In the data rows, 128 means zero.
Here are some points:
[119 122 122 129 132 126 143 117 131 129 109 117 120 120 143 160 134 150
 115 119 111  99 119 105 152 116 156 112 140 129 127 142 130 118 143 148
 136 135 144 120 148 112 107 146 121 135 146 111 136 129 133 149 160  95
  70  89 170 138 134 192 116 179 151 153]
[125 135 117 129 109 153 158 135 115 121 164  98 121 114 144 142 138 137
 168  74 177 140 153 111 145 129   0 224 103 138 105  94 135 132 117 165
 111 127 111 125 134 127 187 106 128 136 141 133  86 107 135   7 132 185
 255 127  33  88   0 222  23   7 132 144]
[126 128 132 125 127 133 141 114 127 128 112 116 122 122 136 148 141 136
 112 155 141  98 120 110 156 128 147 102 146 147 153 139 138 113 133 149
 132 136 133 116 149 115 108 138 106 137 143 105 110 120 107 123 117 131
 135  55 112 118 161 173  91 108 155 173]
[124 107 119 128 114 141 151 136 110 122 124 113 105  99 133 144 127 136
 124 118 150 136 104 127 146 136 161 152 142 144 107 127 124 137 142 118
 126 126 123 130 125 134 114 138 140 131 121 143 151 128 155 165 147 101
  73 160 173 150 146 106 184 192 100 118]
[107 114 124 112 103 177 136 167  96 119 126 111 108 102 124 103 125 109
 151 150 129 159 102 143 129 162 157 149 129 138 108 113 112 149 126  97
 128 113 137 146 100 152 115 122 146 123 100 152 152 133 139 174 135 108
 103 163 164 143 134  49 229 176  77  96]
[113 118 125 116 112 148 169 151 109 117 126 115 108 105 127 137 136 123
 140 124 162 103 106 114 143 131 150 160 148 153 113 122 130 130 121 128
 128 133 112 142 138 137 124 116 131 132 129 139 146 130 124 153 129 122
  98 120 147 134 161 114 174 158 116 118]
[109 117 117 115 102 146 162 155 105 125 144 110 108 104 125 132 128 129
 158  69 177 139 142 109 143 126  47 203 122 138  95  96 130 133 129 141
 116 124 115 141 124 141 177 103 149 135 121 157 108  84 141  56 114 161
 220 149  57 104  48 152  84  44 115 115]
[115 126 125 119 115 115 146 131 109 122 117 113 108 104 136 146 135 131
 109 122 146 102 104 110 150 136 155 152 145 145 118 138 130 129 142 127
 130 133 125 128 142 122 113 128 121 132 131 122 146 126 141 168 147 108
  72 113 185 135 149 137 163 187 124 132]
[131 133 138 159 131 109  86 124 152 134 177 107 152 155 131 138 129 134
 100 113 154 103 144 105 139 114  46 146 126 124 132 143 129 121 135 133
 127 135 136 125 136 122 154 133 121 131 140 115  94 107 117 102 104 146
 173 104  72 117 121 168  58  75 158 144]
[115 103 120  94 110 120 164 123  95 123 105 126  88  79 144 156 136 148
 140  68 193  98 138  87 153 111  28 225 134 155  90 108 139 125 133 164
 114 131 116 129 144 126 192  91 128 143 139 120  90  83 140  35 117 152
 216 123  63  89  21 234  28  42 127 128]
[121 149 128 118 116 175 103 153 116 120 118 115 127 133 119 108 129 134
 140 172 142 128 128 132 137 182 167 106 150 152 130 126 121 141 144 111
 124 114 124 139 113 139 110 122 126 127 108 130 123 105 122 126 109 140
 150 134 132 123 147  84 180 116  96 129]
[108 170 135 110 106 184 170 151  97 110 129 102 111 103 129  93 153 108
 142 164 134 122 131  96 136 145  77 164 130 136 134 127 119 125 106 149
 128 114 123 148 122 141 145  90 122 136 139 109 125 164 105 185 125 115
 100  51 165 138 184  84 200 158 135 123]
[125 167 133 121 112 179 135 156 111 115 119 120 125 123 116  96 135 122
 142 157 135 130 109 130 143 168 149 112 144 159 142 113 119 139 116 110
 126 115 115 146 109 142 121 120 132 126 107 138 133 130 126 150 115 141
 140 125 129 131 153  89 192 124 121 106]
[127 149 129 128 119 159 114 138 133 126 130 118 139 145 117 123 140 137
 132 170 135 121 137 117 151 162 126 101 140 152 144 132 129 124 141 138
 123 126 136 125 124 126 118 132 120 134 130 118 105 115 107 119 107 147
 168  83 115 118 148 113 123  85 136 159]
[132 150 134 125 153 119 110 105 149 137  82 133 148 160 122 115 127 125
 119 173  72 147 146 155 117 130 177  72 121  99 161 153 123 123 125 125
 135 131 138 125 124 126 101 146 109 122 132 113 132 130 129 141 157 102
  88  77 164 138 126 158 157 163 117 136]
[117 154 129 119 112 213 145 160 105 117 125 112 118 111 127  97 135 110
 143 143 122 141 106 121 134 163 129 146 121 140 122 114 116 145 107 120
 129 118 123 147 105 146 124 113 140 128 115 144 140 149 125 172 125 122
 115 129 142 142 155  65 221 157 107 112]
[145 100 131 157 156  49  76 105 172 155 145 142 159 174 119 153 116 126
  84 108  83 148 142 139 112  89 126  85 127  95 131 147 143 120 144 125
 133 144 144 114 130 115 128 153 115 123 132 131 127 119 149 118 136 115
 117 185 121 127 150 171  75 119 116 122]
[136 115 121 127 138 107 168 116 121 122  99 130 112 101 140 145 127 140
 114 149  19 120 137 120 102  89 247  55 140 114 154 149 131 113 135 134
 146 143 144 113 140 106  91 149 119 122 144 110 182 195 148 145 255  45
   0 106 255 176   0 255 145 255 128 116]
[111 127 123 104  98 165 154 164  86 120 129 112  98  91 118 103 132 112
 179 102 170 161 150 121 131 150  54 200 116 133  98  90 119 139 117 119
 115 109 115 146 110 151 167  95 145 128 109 151 117  94 133  92 104 159
 198 149  88 113  93  91 151  70  89 105]
[125 136 126 140 123 161 119 148 130 123 137 123 139 139 122 131 131 132
 137 124 147 137 114 122 153 152 132 107 130 154 126 118 123 138 123 123
 125 123 123 140 115 136 129 141 131 126 120 150 114 112 122 105 107 148
 167 146  88 125 143 110 133  91 117 130]
[121 121 119 117 108 147 165 152 102 117 128 114 105  97 128 130 130 126
 149 121 154 114 100 126 130 141 163 176 139 151 103 115 129 136 119 123
 123 134 106 135 129 138 115 112 148 133 119 145 162 146 134 164 131 115
  85 161 178 144 145  80 198 180 107 110]
[125 149 129 121 109 173 165 157 100 107 132 112 115 104 128 110 131 102
 132 126 130 129 103 128 130 145 108 174 118 135 122 105 121 141 108 124
 127 119 116 138 114 139 138 104 141 126 115 137 139 151 128 141 118 126
 138 137 121 130 162  89 168 133 126  98]
[130 116 118 142 117 132 134 136 115 124 135 116 120 109 137 140 123 123
 168  83 133 161 158 116 121 113  95 163 105 118 122 102 127 132  98 126
 128 125 116 134 123 136 138 129 126 123 126 144 120 128 133 115 113 134
 149 149  99 125 152 130 121 104 117 114]
[132 166 126 124 126 163 149 155 115 121 119 117 127 125 120 101 129  82
 155 159  65 189 112 129  93 124 170 121 125 107 127 123 117 141  93 105
 132 116 121 147  96 148 113 122 115 111 108 142 156 164 132 154 166  91
 103 153 174 155 139  85 213 180  93  78]
[120 113 125 125 115 144 142 134 109 130 131 105 113 104 135 143 138 124
 111 120 151 115  99 108 143 134 125 176 134 139 104 130 133 134 131 140
 126 129 124 135 132 133 134 115 125 134 131 128 130 133 137 144 128 122
 103 128 159 138 177 111 164 154 113 125]
[143 171 158 131 157 138  80 110 172 134 175 141 166 199 110  93 117 126
 100 162  83 124 190 170 100 113  77  78 128  91 157 143 112 125 119 114
 131 119 136 137 119 137 132 126 114 121 126 108 117 129 119 126 115 134
 153  87 107 118 154 115 129 104 148 116]
[122 125 126 135 114 146 127 168 118 121 128 128 140 139 101 108 123 100
 158 136 142 172  97 144 140 158 174 107 123 143 122 106 118 148 104  82
 127 114 109 154  97 155 116 143 145 116  90 171 140 104 132 120 110 136
 163 191  90 133 145  57 197 104  80  71]
[114 114 119 114 106 145 157 152  93 119 126 117  99  87 130 126 122 135
 156  75 158 126 136 109 124 132  90 186 124 137  93  98 123 137 127 129
 122 121 109 145 123 141 157 108 147 130 116 148 122 101 143  88 114 147
 179 182  90 116 120 123 116  85 115 103]
[122 143 124 112 116 162 170 148 107 121 115 113 114 107 130 112 130 118
 137 151 111 113 107 119 122 131 193 134 130 135 124 125 127 133 120 128
 132 121 122 133 123 133 101 117 139 126 123 121 157 159 134 157 160 103
  80 127 179 146 100 105 179 190 116  94]
[121  99 118 125 112  94 153 127 111 124 124 118 101  93 144 157 133 134
 109  74 157  98 103  78 159 102  88 184 133 147  89 132 138 125 145 144
 126 137 119 130 146 121 162 120 146 145 145 118 114 111 139  94 117 133
 148 161  95 124 131 183  48  92 134 126]
Here are 16 more points, each followed by its number:
[128 104 117 110 110 150 196 144  94 122 129 119  99  86 126 138 121 127
 162  83 175 133 115 109 131 120 108 205 120 148  92  86 132 138 118 134
 117 122 100 137 127 142 151 110 159 130 106 155 127  94 147  60 121 146
 200 189  61 113 104 133  82  67 108  86] 0
[134  67 114 139 125  52 155 106 119 137 118 128 105  91 139 192 123 145
 109  55 176  89  95  96 134  81 159 184 136 136  89 130 153 124 146 148
 128 150 113 109 159 114 128 138 130 139 138 130 151 129 156 134 141 110
  70 184 155 142 176 179  78 172 138 109] 1
[138 116 125 138 131 113 137 131 131 121 101 134 133 131 125 139 123 132
 129 127 133 132  96 136 143 128 191  93 136 143 138 121 130 133 123 118
 132 130 120 123 130 128 104 150 131 126 121 142 133 125 136 109 123 129
 141 159 102 124 149 148 105 115 132 126] 2
[123 144 132 117 125 171 142 142 111 115  94 118 124 117 121  93 124  92
 142 188  90 152 113 177  99 146 194 115 117 109 161 127 114 131 104 104
 134 117 145 133 108 136 105 115 128 115 115 136 158 162 120 160 166  96
  82  80 177 144  75  93 219 196  99 103] 3
[120 129 126 123 131 130 105 117 140 130  74 133 133 143 129 119 122 138
 131 169 120 132 122 158 131 147 200  67 144 126 152 136 117 127 141 120
 130 121 143 126 128 127  95 139 135 123 130 121 137 123 130 147 143 101
  87  71 161 139  91 161 161 171 108 131] 4
[112 154 135 125 116 171 153 153 121 120 144 113 127 128 126 111 136 125
 119 145 127 102 139 103 149 137  77 125 135 144 137 126 123 128 116 128
 129 122 124 144 119 137 143 121 124 130 128 125 107 128 111 123 110 138
 159  76 100 122 145 109 130  92 136 120] 5
[126 105 121 130 118 120 183 122 116 119 122 122 105  93 152 158 145 146
 109  86 156  70  72  73 175  82 105 148 159 169 107 121 139 121 129 159
 131 137 113 131 158 122 147 129 150 152 152 117 144 170 154 179 142  98
  63 141 149 151 202 164 106 190 175 123] 6
[128 150 126 124 120 185 150 153 109 117 123 111 122 114 124  96 129 111
 153 152  99 147 124 128 108 146 148 138 111 119 128 118 115 136 111 113
 130 114 129 140 107 142 120 120 141 118 115 137 153 154 128 165 158 105
  92 129 171 150 144  70 219 183 111  99] 7
[131 135 121 123 116 152 164 154 108 118 123 116 119 110 121 115 126 114
 148 135 114 146  96 131 125 147 175 141 126 137 114 111 124 144 114 117
 130 120 113 142 112 141 111 130 144 124 108 150 162 138 140 154 150 103
  99 193 161 140 134  80 194 171  93  90] 8
[126 130 122 131 117 123 159 131 116 122 126 114 118 108 131 127 137 119
 131 116 107 131 111 106 128 119 107 154 119 121 124 128 132 120 127 140
 132 137 135 128 131 121 131 125 128 132 137 124 144 154 132 167 152  98
  88 149 164 138 162 130 145 163 134 137] 9
[142 124 127 133 133 127 111 124 137 128 109 127 144 146 124 137 122 138
 115 145 138 108 110 137 131 142 174 100 144 135 134 131 132 132 134 127
 130 128 132 120 133 123 107 139 122 125 118 125 111  97 128  94 112 140
 163 144 100 114 157 130  85  86 134 130] 10
[141 118 126 137 142 100  95 122 142 134  95 142 142 146 117 146 124 129
 115 136 135 136 113 132 131 124 200  80 141 133 132 137 128 129 131 116
 130 125 136 126 127 128 101 145 113 121 118 129 118 115 139 113 119 133
 135 139 131 121 152 151 119 119 124 119] 11
[134 147 132 174 113 121  93 140 147 136 203 110 166 163 129 127 140 134
 119 106 147 127 128 102 147 134  46 137 117 134 118 123 131 132 129 143
 120 128 113 133 123 132 170 135 142 135 128 132  96 110 120  57 113 162
 218 143  65 111  55 130  62  35 144 130] 12
[125 122 118 122 110 131 131 129 108 127 134 109 108 100 142 140 137 140
 152  92 166 121 147 103 134 136  54 200 119 140 108 110 139 125 140 167
 113 129 118 120 136 119 169 103 130 134 146 123  92 107 133  50 119 164
 206 143  74 108  62 191  47  43 136 147] 13
[127  83 109 122 115  77 171 132 112 137 134 117 110 102 124 178 122 136
 129  67 175 114 104 114 124 104 171 187 136 141  77 116 147 138 143 141
 121 142  99 122 136 131 131 135 133 126 108 152 158 102 162 114 133 115
 100 235 148 133 167 137  98 150  86  87] 14
[139 123 121 133 141  73 119 119 138 133  81 144 134 137 129 161 118 140
 110 105 135 112  89 123 150 120 236  75 153 145 134 135 141 129 132 125
 134 134 122 117 142 113  87 154 117 125 125 123 124 105 145 104 118 134
 135 151 107 121 158 194  65 109 145 116] 15
Which three of these numbered points are nearest to each point below by angle, seen from the average point of the first points? Their numbers follow each, nearest first.
[131  93 114 135 122  96 138 140 120 136 131 118 126 118 120 163 112 125
 118  86 147 140  88 135 125 127 201 158 122 131  95 118 136 143 137 110
 126 132 121 128 116 128 118 145 141 113 101 161 160 106 170 118 145 118
 103 244 141 138 143 118 141 160  81  69] > 14 8 1
[122 166 136 123 114 191 146 170 108 108 148 114 127 120 132  84 144 125
 137 145 129 109 128 101 145 155  73 126 132 160 138 110 116 135 108 131
 126 117 113 153 114 140 155 107 137 131 127 122 108 146 100 107 103 148
 187  99  90 118 127  88 144  76 146 136] > 5 12 13
[126 125 119 131 120 112 149 136 127 125 122 124 125 125 122 155 120 144
 111 109 143 120 115 130 145 134 198 110 139 147 113 124 129 135 141 123
 126 130 109 130 126 130 109 143 135 125 115 139 137 120 160 122 132 124
 116 173 136 132 141 150 126 138 104  97] > 15 2 14
[123 122 118 130 120 138 141 151 115 125 123 121 118 113 124 131 122 112
 137 124 107 179 106 138 118 131 187 126 118 121 113 119 125 142 119 108
 131 123 123 135 108 139 115 141 142 114 113 157 158 146 149 156 171  92
  75 192 170 156 128  97 195 192  89  90] > 8 7 3
[124 119 122 121 130 111 157 121 127 126  96 128 121 120 134 143 126 121
 114 147  95 126 104 137 134 114 198  86 125 118 142 142 131 123 136 113
 135 135 158 116 132 119  94 146 120 129 131 118 152 154 138 164 187  77
  66  91 182 137  78 175 142 195 131 130] > 4 3 9
[123 118 124 132 118 105 132 133 112 125 119 117 118 107 134 123 127 107
 116 117 104 132 115 125 116 120 136 142 120 115 129 132 129 126 123 118
 133 131 132 128 125 123 125 124 129 121 129 128 141 152 137 157 149 108
  92 141 169 140 148 132 151 162 123 117] > 9 1 7
[161 123 150 137 183  59  47  60 196 145 126 156 161 201 102 136 103 139
  72 167  77 155 176 199  90 114 141  63 142  79 166 162 132 116 150 124
 134 136 139 107 138 116 122 148 117 121 134 120 128 122 139 119 139 118
 112 107 134 129 152 179  94 134 139 138] > 11 4 10
[115 123 124 124 119 154 121 130 119 127 121 109 116 114 142 125 144 131
 122 139 117 128 130 113 138 131 121 130 131 124 125 142 133 123 145 145
 130 129 153 120 131 121 122 125 120 138 146 112 127 152 122 179 145 100
  75 101 177 147 151 132 165 174 135 172] > 9 4 6
[115 108 120 111 114 140 182 132 104 115 114 122  94  84 147 139 133 139
 153  52 179 106 158  86 151 103   0 229 111 139 105  98 131 119 127 155
 116 133 128 124 144 119 193 101 141 138 151 124  84 115 136  37 124 162
 226 101  42  96   0 235  15  34 153 155] > 13 0 12
[130 109 118 125 113 136 159 129 111 122 112 117 107  99 139 130 106 126
 180 144 122 149 119 149 113 131 204 142 116 125 136 111 127 129 116 115
 130 123 131 121 128 131  98 131 145 127 122 136 130 125 127 127 123 125
 131 149 111 131 139 119 113 124 126 122] > 2 15 11
[119 125 123 110 111 133 158 127  97 117 115 120  93  84 143 134 131 139
 157  95 144 132 160 100 136 127  54 191 118 135 120 112 130 124 127 139
 122 129 128 124 135 122 151 116 123 134 142 115 109 128 124 122 116 141
 152 123 116 117 141 156  99  97 153 158] > 13 0 12
[114 116 124 114 123 101 175 110 112 125 114 122  97  88 154 167 139 145
  85 101 146  61 106  90 156  88 126 145 152 146 126 141 141 108 144 157
 135 139 145 109 166 105 122 127 119 142 158  98 152 158 143 195 165  89
  36  51 192 143 171 197  92 210 195 149] > 6 9 1
[113 158 132 121 113 178 119 142 109 120 134  97 122 117 141  99 148 125
 135 154 120 111 141 105 137 159  55 160 125 128 137 133 116 124 131 148
 126 118 148 140 122 123 146 100 114 131 149 107 108 142 100 157 119 130
 118  64 160 128 168 110 171 131 144 166] > 5 9 7
[101 141 124  94 102 199 173 157  89 114 128 101  98  92 123 101 133 124
 168 157 162 109 132 135 126 170 101 198 135 148 118 112 119 131 123 129
 117 121 127 140 119 138 135  97 127 125 120 134 132 120 110 149 113 133
 124  92 152 128 167  71 198 138 103 144] > 7 5 3
[132 151 124 123 131 134 129 141 130 120  93 144 151 146  97 111 120 113
 158 161 122 146 117 166 105 147 230  66 127 135 150 119 126 143  90  98
 131 123  94 146 104 145 101 145 115 107  97 153 136 122 136 103 115 140
 158 173 101 128 153 102 158 103  99  57] > 2 11 10
[130 150 133 103 124 171 148 139 119 112  63 124 119 123 116  95 116 101
 140 230  93 135  92 197  92 164 255  91 146 131 154 138 115 135 107  85
 135 115 129 133 113 141  67 120 125 117 107 131 191 169 144 126 209  90
  56  41 255 141   0 121 255 246  61  59] > 3 4 7
[109 134 121 112 119 155 129 119 115 129 119 103 112 105 145 142 140 162
 124 140 175  55 140 117 142 148 115 159 139 142 129 136 131 117 142 165
 121 139 133 117 148 111 125 112 120 136 148 102 116 121 116 148 123 131
  82  63 170 126 162 151 126 158 147 170] > 6 1 9
[125 154 132 123 119 162 126 136 127 123 133 107 137 142 132 106 125 115
 134 158 123 147 136 151 125 143 122 139 120 118 136 127 116 137 117 119
 126 112 129 140 112 140 126 111 130 123 124 128 116 124 121 128 108 135
 148 102 106 130 154  98 142 109 124 107] > 5 10 3
[120 130 123 111 110 180 155 131  98 119 127 104 101  91 149 115 134 142
 171 109 169 130 163 120 125 146   0 216 109 126 123 101 120 124 126 152
 116 120 135 126 130 126 162 102 124 129 144 121  91 103 114  78 115 162
 198  93  86 109  83 160  90  59 151 171] > 13 12 0
[154 108 124 143 150  49  93  87 161 134  82 165 157 163 116 154 123 141
 103 146 112 139 119 157 135 124 190  37 129 119 160 147 136 117 151 122
 131 144 145 102 139 107 103 163 126 127 132 117 125 122 139 123 131 121
 124 152 122 122 142 184  64 119 144 148] > 11 15 2
[134  92 119 147 132  63 112 107 135 138 119 121 123 120 143 175 131 153
  98  90 133 117 113 110 155 117 141 138 134 128 114 144 142 120 159 143
 130 146 142 103 150 103 119 159 129 137 150 118 134 126 144 146 148 102
  79 152 169 134 149 191  94 168 145 162] > 1 6 15
[124 104 119 129 120 101 150 128 119 133 127 112 117 112 143 153 126 134
 113  96 139 121 111 113 137 112 149 157 122 127 105 127 131 128 139 138
 130 132 118 123 138 122 121 132 136 127 133 127 141 126 146 137 149 101
  86 158 154 139 160 145 125 166 119 120] > 1 14 6
Now 16 new points, numbered from 0 again:
[121 133 120 121 114 126 162 129 116 117 117 117 106 102 144 127 122 137
 140 118 156  79 125 121 136 129 113 173 130 134 135 123 120 117 134 117
 124 132 138 120 142 117 127 108 143 134 138 110 141 146 122 170 133 118
  84  75 160 133 161 138 133 169 168 149] 0
[157 111 117 140 160  66  64  90 180 159 117 140 158 181 115 157 105 147
 108 135 104 134 149 166  95 114 185  85 140  95 127 149 139 127 155 123
 129 141 129 105 135 120 109 157 123 119 118 129 132  89 150 103 135 124
 119 185 135 125 143 161  81 126 109 125] 1
[125  84 120 128 131  88 138 111 133 140 100 121 118 121 136 156 118 145
 108 136 113 112  99 132 128 119 212 107 148 127 120 146 141 126 158 131
 138 143 131 110 148 116  88 156 132 133 132 127 154 123 149 138 166 100
  69 137 176 140  77 179 121 185 118 133] 2
[145 142 123 102 159 111 127  86 155 123   0 196 142 157  93 122 118 124
 141 214  75 161  95 217 120 140 255   0 152 131 192 134 128 127 112 103
 136 123 141 114 121 124  51 164 117 117 113 133 177 164 129  98 209  52
  56  32 212 136   0 255 176 223  60  91] 3
[137 143 123 119 126 141 121 137 118 121  95 118 127 119 129 115 132 127
 142 167 127 126 100 149 110 147 217 122 131 142 133 134 130 133 126 121
 127 125 139 118 123 125  93 127 121 125 126 123 153 159 124 146 150 119
  84 138 199 139  84 119 178 182 128 133] 4
[110 127 120 111 111 134 185 149 105 117 123 115 105 100 133 143 126 122
 121 110 136 107  96 112 142 125 180 155 136 150 103 126 127 141 126 122
 131 127 112 143 127 138 113 125 133 125 118 138 151 132 153 153 145 113
  90 155 160 139 144 121 158 173 106  88] 5
[168 140 167 150 192  56  24  79 204 156 210 156 176 222 108 123 102 130
  58 128  80 143 194 181  82  95  81  78 132  80 144 157 123 127 135 112
 132 131 129 118 126 122 138 137 115 113 120 120 120 111 140 105 115 140
 144 159 103 120 150 161  77 107 133 112] 6
[115 117 134 138 126 119 118 100 141 132 110 120 133 134 142 141 147 139
 110 153 149  91 123 115 163 120  96 101 141 139 164 144 139 100 132 162
 133 140 158 110 155 105 123 138 113 146 167 101  90 133  97 136 113 133
 130  27  99 123 162 186  70  99 183 202] 7
[114 120 120 118 110 138 161 156 104 120 125 119 108 102 129 126 128 118
 133 104 148 134  99 115 141 141 142 166 133 145  99 115 123 144 124 114
 127 124 112 142 121 141 128 119 142 128 113 148 151 135 148 166 137 107
  94 166 164 139 169  93 187 171  99  99] 8
[136 128 120 141 121 129  99 143 133 133 124 128 146 145 118 116 125 137
 132 134 143 130 113 132 135 147 157 101 133 140 123 123 125 138 139 118
 123 125 116 130 117 133 118 140 147 124 110 146 119 106 135  99 114 143
 168 199 100 122 144 100 111  86 115 124] 9
[129 130 127 138 135 112 137 108 131 124 124 112 125 118 151 145 138 134
 106 107 113  98 136  91 138 103  73 147 112 112 143 143 130 107 146 151
 134 140 161 110 153 100 138 124 121 138 160  93 121 157 118 162 145 111
  90  69 145 130 175 187  82 155 188 189] 10
[147 141 132 136 142 123 118 105 146 126  84 146 143 142 129 131 132 136
 115 155 114  98 121 123 133 116 177  63 140 137 164 142 137 114 115 136
 135 133 131 114 140 115 103 145 107 131 136 105 111 137 119 115 115 136
 146  93  98 121 170 170  71  99 165 144] 11
[141 137 130 139 148 115 116 132 151 136 112 125 159 166 118 112 114 107
 128 145  92 161 119 143 111 118 160 111 106 102 126 137 125 137 124 104
 133 121 135 130 115 139 114 140 141 125 116 135 132 126 137 132 131 123
 128 150 118 135 146 108 134 132 112  95] 12
[115 113 117 111 106 116 156 140  99 125 124 119  98  91 130 143 116 132
 160  81 155 147 153 122 124 129 120 188 120 130 103 104 132 135 127 124
 122 128 113 132 124 133 137 121 128 124 114 143 122  92 153  99 112 142
 164 180 103 116 137 143 109  92 105 111] 13
[139 141 122 123 142 109 136 124 140 125  85 126 145 148 118 116 109 109
 129 145  60 157 133 177  94 125 240 105  96  99 137 140 123 135 132 101
 130 127 123 130 112 130  99 131 130 115 115 132 153 150 154 125 168  98
 102 157 170 140  97 134 166 168 106  87] 14
[120 142 129 123 112 192 146 160  98 116 123 112 112 101 120  93 131 107
 132 163 116 139 111 129 111 147 160 142 133 128 130 123 119 138 114 108
 131 116 123 145 106 148 117 117 144 123 113 146 161 165 136 182 165 112
  75 124 188 160 118  55 247 199 101  87] 15
Which three of these numbered points are nearest to each point below by angle, seen from the average point of the first points? Their numbers follow each, nearest first.
[112 139 125  99 110 179 186 136  86 106 118 116  88  74 143 130 142 136
 139 147 151  71 126 110 141 142 113 178 148 152 135 124 126 121 120 144
 125 133 132 127 140 122 119 100 114 133 141 112 143 165 109 187 138 116
  61  58 197 140 166  97 181 192 143 157] > 0 15 5
[130 151 122 147 116 116  89 132 148 127 147 141 169 176 113 131 132 127
 151 121 174 140 127 146 158 144 139  86 124 144 130 116 120 134 117 111
 120 119 111 132 124 135 126 139 135 130 115 132 105  90 130  79 103 168
 211 152  55 113 131 110  83  47 136 116] > 9 6 11
[130  99 121 133 125 101 155 118 123 126 120 120 110 101 148 159 129 133
 107  86 132  97 100  90 149  89 108 160 125 134 111 134 136 123 144 141
 134 140 145 119 148 113 130 136 144 141 149 117 131 139 139 155 141 110
  95 145 129 140 165 162  80 152 170 138] > 10 0 7
[134 122 121 126 127 123 147 120 127 125 110 116 125 124 136 129 123 111
 148 149  92 169 125 160 109 109 169 125 115 101 138 131 123 128 116 114
 130 128 139 121 122 131 108 133 120 120 129 123 140 149 125 139 151  88
  95 115 158 141 134 133 146 165 124 123] > 14 3 4
[124 141 133 149 119 114 102 128 128 130 160 110 134 127 150 132 147 147
  99  95 177  70 120  78 165 133  30 150 137 149 127 131 129 125 147 156
 120 134 129 131 143 111 180 117 134 145 149 104  82  99 104  66 114 152
 199  79  75 105  71 197  33  46 181 155] > 7 10 11
[133 134 127 146 134 110  85 104 146 140 122 120 153 151 131 141 134 157
 110 133 138 103 137 111 147 143 113 100 129 129 142 143 127 116 153 153
 127 132 153 115 137 110 120 141 120 129 138 103 106  98 126 119 117 138
 135  99 125 119 156 166  77 107 142 174] > 7 11 10
[134  95 116 136 131 108  95 111 139 137 112 116 128 128 127 161 120 142
 124 128 148 109 130 150 120 124 173 137 139 119 127 140 138 121 153 119
 127 140 155 107 138 114 111 141 123 129 129 131 144 112 134 142 147 115
  76 121 175 136 135 150 129 171 119 142] > 2 1 4
[164 155 181 131 199 107  25  59 215 151 201 175 172 232 101  96 112 130
  63 191  45 152 210 202  75 107  53  36 139  72 177 167 124 115 131 129
 134 126 149 116 127 127 134 133 105 122 138 112 113 133 110 129 116 129
 134  66 117 126 161 133 112 113 148 153] > 6 1 12
[135 142 133 138 128 141  89 120 135 135 134 117 144 143 130 124 138 140
 111 146 124 120 144 126 134 143 103 114 127 126 152 136 130 122 139 144
 127 128 139 119 129 119 130 131 116 128 136 116 114 119 112 129 119 134
 135  94 134 122 155 142 119 113 148 163] > 7 11 10
[100 142 124 103 107 198 124 162  95 120 123 109 108 101 132  97 134 118
 135 151 128 132 109 139 128 167 154 147 134 142 113 119 121 146 122 115
 128 117 136 147 106 141 116 112 138 124 115 139 148 149 142 194 142 115
  74 140 192 151 130  56 245 194  95 112] > 15 8 4
[117 113 123 133 118 106 141 137 121 131 127 117 118 115 130 157 128 127
 106  90 151 109  95 107 147 116 141 154 138 134 100 132 131 129 144 131
 131 133 128 133 138 128 129 133 140 133 128 141 141 108 147 149 136 117
  98 150 142 135 164 142 130 157 121 108] > 5 8 2
[206 146 255 166 255  25   0   0 255 235 255 255 233 255  77   0 123 175
  33 175  36 166 235 226  30  87   8   0 143  62 161 207 120 119 147 121
 135 114 105 111 134 134 199 176 103 128 131  93  49 137   0  65   0 255
 255 253   0  18   0   0  45   0 202 255] > 6 9 1
[132 115 128 154 132  81  99  95 140 132 114 129 139 130 140 164 144 148
 101 116 169  87 112 104 163 115 120 101 140 145 152 142 143 107 134 159
 130 146 125 106 160 101 127 151 120 145 153 107  89 116 114  92 113 145
 164  95  79 119 158 211  16  72 187 177] > 7 11 10
[124 110 118 125 110 147 151 145 105 120 126 114 109  99 131 133 122 124
 157 111 143 134 116 132 121 130 128 177 123 135 112 110 124 140 114 112
 126 129 118 134 116 139 129 130 140 122 115 154 147 135 133 153 135 116
  91 184 155 146 167  82 173 167 108 108] > 8 5 15
[108 121 120 113 108 168 163 146  98 121 133 110 100  93 131 136 134 137
 161  56 178 136 161  88 138 124   6 214 117 129  89  96 125 131 127 157
 117 122 110 145 126 139 197 103 139 132 132 149 101  84 131  30 114 170
 231 124  47  97   0 170  75  39 113 124] > 13 7 9
[131 131 126 133 128  88 123 109 142 129 117 125 138 138 128 147 130 145
 110 136 144 103 124 122 151 139 129 107 130 138 146 140 137 115 148 137
 126 141 144 110 142 107 120 139 118 137 140 105 107 116 125 126 114 136
 145 103 112 116 156 182  66  94 166 164] > 7 11 10
[171 125 118  51 231  41 102  17 200 122   0 237 183 183  63 107  49 111
 130 255   0 186 112 255  31 151 255   0  74  79 230 202 126 122 132 100
 132 140 142 123 113 124  88 151 122 101 117 136 127  91 154 112 114 129
 141 190 102 130 152 150  84 107 123  86] > 12 1 14
[135 107 122 143 124  83 146 108 120 129 120 124 113  97 152 158 142 134
  93  83 125  98  94  83 147  90 108 158 126 130 123 135 149 116 127 162
 134 148 127 109 151 105 136 133 131 142 157 109 139 180 141 164 154  97
  71 145 161 142 171 184  82 171 178 146] > 10 0 2
[124 124 122 131 110 162 160 138 114 121 133 118 114 107 142 136 145 136
 128 123 162 115  80  99 172 127 108 135 155 175 118 110 133 133 113 147
 121 127 113 136 128 133 147 132 148 142 132 138 117 139 129 117 119 130
 144 142  94 131 149 124 103 105 134 123] > 7 9 11
[126 154 132 124 123 165  96 135 128 124 125 115 138 144 134 114 135 138
 127 167 128 114 140 132 140 169 127 106 136 139 144 130 117 130 139 130
 124 115 139 131 122 128 123 111 116 128 128 111 105 118 110 123 108 143
 147  92 133 117 151 113 144 107 134 162] > 7 11 6
[124 157 129 133 108 170 147 153 122 119 143 109 145 140 116 111 134 123
 142 147 163 119 108 124 151 154 121 140 135 155 126 110 123 142 110 127
 118 122 109 144 113 143 128 120 136 130 109 137 112 112 119  89 114 147
 192 130  74 115 136  98 117  64 115  96] > 9 13 11
[128 158 129 118 116 163 122 153 118 122 127 119 135 134 115  99 130 109
 151 169 116 161 130 154 124 159 161 106 119 142 137 115 118 142 106 105
 123 112 113 142  95 148 118 119 123 115 106 138 126 130 127 129 109 138
 144 163 123 134 148  77 186 117  89  99] > 12 15 9
